One turning vector, and how many steps it has turned
The counts run from 0 to 586.
[136 151 149 127  99 151  95 124  91 144 189 139 122 161 168 125  82 160
 112 122 176 152 124 138 166 114 121 145 167 107 160 116 134 136 153  99
 163 179 134 106 112 140  98] : 567
[163 135 168 142 127 142 113 134 105 130 127 132 127 158 186 104 128 141
  90 107 137 164  90 157 158 110 128 119 176  95 138 110 161 140 135  75
 133 180 124 112 139 177 137] : 465
[164 134 175 137 144 148 140  55  76 114 129 134 109 130 185 103 115 143
 121 121 140 149 117 148 167  85 129 113 162  99  97 121 126 113 129  84
 151 162 117  94 150 160 104] : 220
[185 142 171 150 132 152 117 109 100  95 148 141 150 118 155  96 132 140
 123 110 131 126 106 140 180  90 118  89 135 103 120 113 131 153 143  61
 162 166 137 107 136 145 136] : 551
[149 161 151 163 111 105 113 107  90 110 181 161 126  94 157 125 102 164
 131 153 131 170 113 141 182 108 122 107 149 102 111 129 127 143 172 111
 152 181 171 123 140 134 129] : 228
[161 144 178 143 125 147 121  76 101 151 155 143 118 119 191 103 131 135
 122 123 131 124 104 140 182  52 129 102 150 100 129 106 139 130 147  80
 130 160 142 102 135 155 121] : 11
[156 154 157 155 131 119 151  94  91 101 176 115 106 127 176 122 100 179
 128 143 153 150 131 140 136 127 144 115 185  79 123 123 130 109 141 105
 139 193 152 111 136 174 101] : 18
[140 154 185 138 120 134  80  60  93 106 153 150 116  99 165 106 101 125
 125 149 134 155 119 139 187  87 123 115 160 106 111 118 144 153 136 108
 164 162 140 100 142 160 128] : 13
[149 154 167 124 129 130 139 101  99  93 188 124 104 125 177 130  98 174
 134 149 155 173 126 133 149 111  90 140 181  90 120 111 131 101 142 122
 167 153 142 108 132 157 120] : 188
[164 172 162 126 117 126 140  88  98 136 167 146 101 107 141 133  80 170
 132 139 162 140 125 131 171 111  87 148 154 116 117 116  99 123 122  99
 179 156 113 131 146 173 106] : 530
[147 171 168 120  96 146 144 115 141 129 170 127  98 133 141 149  91 165
 113 132 168 170 126 155 157 105 103 133 158 114 119  89 123 152 111 111
 147 142 109  90 157 174 101] : 244
[191 155 167 131 116 157 145 102 101 129 132 153 127 132 159 131 106 146
 128 105 134 124 103 131 191  99 110 110 131 113 119  91 118 136 123  56
 146 165  97 117 140 169 112] : 208
[132 134 180 148 128 144  81  88 120 109 169 125 141 121 157 107 112 131
 122 147 164 140 129 163 157 101 130 128 176  98 136 129 129 163 125  98
 179 177 160  87 135 154 117] : 141
[163 189 158 142  97 108 127 101 113 130 180 154 107  85 123 130  87 161
 119 147 155 136 112 131 175 108 101 135 145 116 125 121 117 144 135  96
 171 164 140 144 134 172 112] : 114
[177 150 154 120  99 141 121 106  89 102 160 155 124 126 122 121  83 155
 124  91 155 159 113 144 174 116 101 143 116 115 134 125 116 134 136  79
 189 158  89 119 149 152 109] : 449
[148 162 145 142 103 145  99 125 107 142 181 148 126 141 159 134  68 164
 133 126 167 137 121 138 158 132 112 131 158 101 152 121 118 131 140  84
 172 194 140 105 109 152  94] : 568
[161 146 155 152 166 125 108 101 102 114 141 144 106 108 173 120 111 158
 136 138 120 126 114 150 143 120 108 120 170  81 101 111 131 121 110  74
 166 185 136 110 125 183 147] : 259
[123 145 151 147 112 137 100 121 116 121 206 122 114 131 188 130 118 153
 119 133 144 167 136 160 142 100 142 103 170  75 123 110 160 140 150 101
 133 179 153  87 119 148 111] : 99
[153 154 129 143 110 124 137 104  90  86 180 140 118 131 150 149  83 182
 141 113 153 182 118 151 140 122 112 108 127  83 114 132 124 115 132 102
 175 192 126 105 118 134 111] : 190
[155 161 157 118 105 148 168  99 123 131 160 125 106 146 156 152  90 172
 120 105 163 166 106 158 139  97 100 124 139 123 124  98 110 126 102  97
 164 159  91  91 145 169  95] : 118
[146 158 156 141  84 111 123 134 120 144 195 145 126 109 146 131 124 171
 103 142 179 180 119 163 168 102 119 118 141 119 135 128 116 156 163 106
 159 176 157 123 158 142 124] : 527
[163 144 180 143 124 140 138 101 126  99 128 120 127 115 148 115 127 150
  96 127 143 182 118 177 157  93 133 101 163 104  94 100 133 161 111  87
 136 153 109  97 183 184 122] : 47
[163 149 175 160 128 112 132  89 101 100 170 131 124  89 140 100 121 159
 118 156 156 169 129 149 156 117 113 128 164 106 109 141 107 137 154 108
 173 167 156 120 169 144 127] : 103
[165 118 148 156 123 126 117 127 105  83 180 109 125 132 168 102 127 170
 118 111 153 170 126 177 128 125 137 119 173  65 117 133 127 134 136  88
 166 184 138  91 139 151 134] : 432
[140 156 171 150 130 142 114  99 139 142 131 140 107 124 164 130 121 131
 101 146 151 155  96 167 151  77 101 121 144 119 132  96 132 151  97  81
 175 160 127  97 143 185 143] : 85
[168 168 155 145 132 138 153  66  87  84 155 133 122 141 175 131  80 171
 131 128 145 161 115 115 152 130 113 111 161  95 132 128 120 105 142 100
 156 177 144 124 110 148 101] : 63
[199 135 160 147 131 138 108 121  90  99 144 150 129 113 157  98 121 155
 126 104 110 142 107 136 188 113 131 103 145  82 127 113 145 144 159  62
 144 166 122 127 138 154 134] : 550
[155 179 163 128 114 129 126 115 106 127 175 138 108 126 140 140  75 184
 126 160 169 155 134 138 167 138 103 157 179 110 125 104 116 128 134 114
 170 168 139 119 133 171 108] : 486
[178 146 154 162 134 132 112 105 112  73 131 123 123 124 148 107 107 145
 107 118 131 138 113 143 160 134 148 105 178  88 127 102 154 150 116  72
 137 186 125 122 129 192 122] : 7
[155 143 148 132 108 136 114 120 127 145 172 137  94 102 159 116 135 143
 119 112 143 126 118 169 151  62 112 130 139  97 116 106 140 160 119  67
 159 153  97  97 146 186 128] : 585
[154 145 162 148 126 132  93 127 116 132 148 144  96 117 182 114 104 139
 109 142 130 140 109 150 170 120 136 124 180  83 132 101 176 151 137  84
 129 171 142 117 126 198 126] : 340
[152 167 144 145 102 118 127  63  93  87 173 131 118 125 156 125  85 143
 121 120 149 157 114 125 175 100 130  94 136 106 143 121 138 132 158  96
 152 167 149 135 121 133  97] : 480
[127 143 151 163 116 129  89  91 121  81 174 123 118  93 155 102 109 141
 130 140 151 139 127 163 140  96 135 106 154  78 127 120 143 162 125  88
 171 178 152  94 121 171 137] : 513
[153 153 154 159 137 122 114 109 122 106 159 143 101  93 151 123 103 156
 126 144 126 123 127 153 151 114 138 108 166  77 107  96 146 151 115  79
 137 184 137 117 132 198 131] : 215
[175 161 172 131 112 146 125 128 135 153 168 147 119 117 146 119 134 160
 106 127 146 123 104 157 180  75  93 125 136 119 141  93 124 160 129  51
 170 134 114 115 137 172 132] : 540
[157 136 177 145 133 148 126 118 122 105 122 118 141 155 159 114 122 137
  88 126 152 182  99 161 158 113 135 114 174 111 131  98 153 156 127  86
 130 175 124 104 158 175 133] : 464
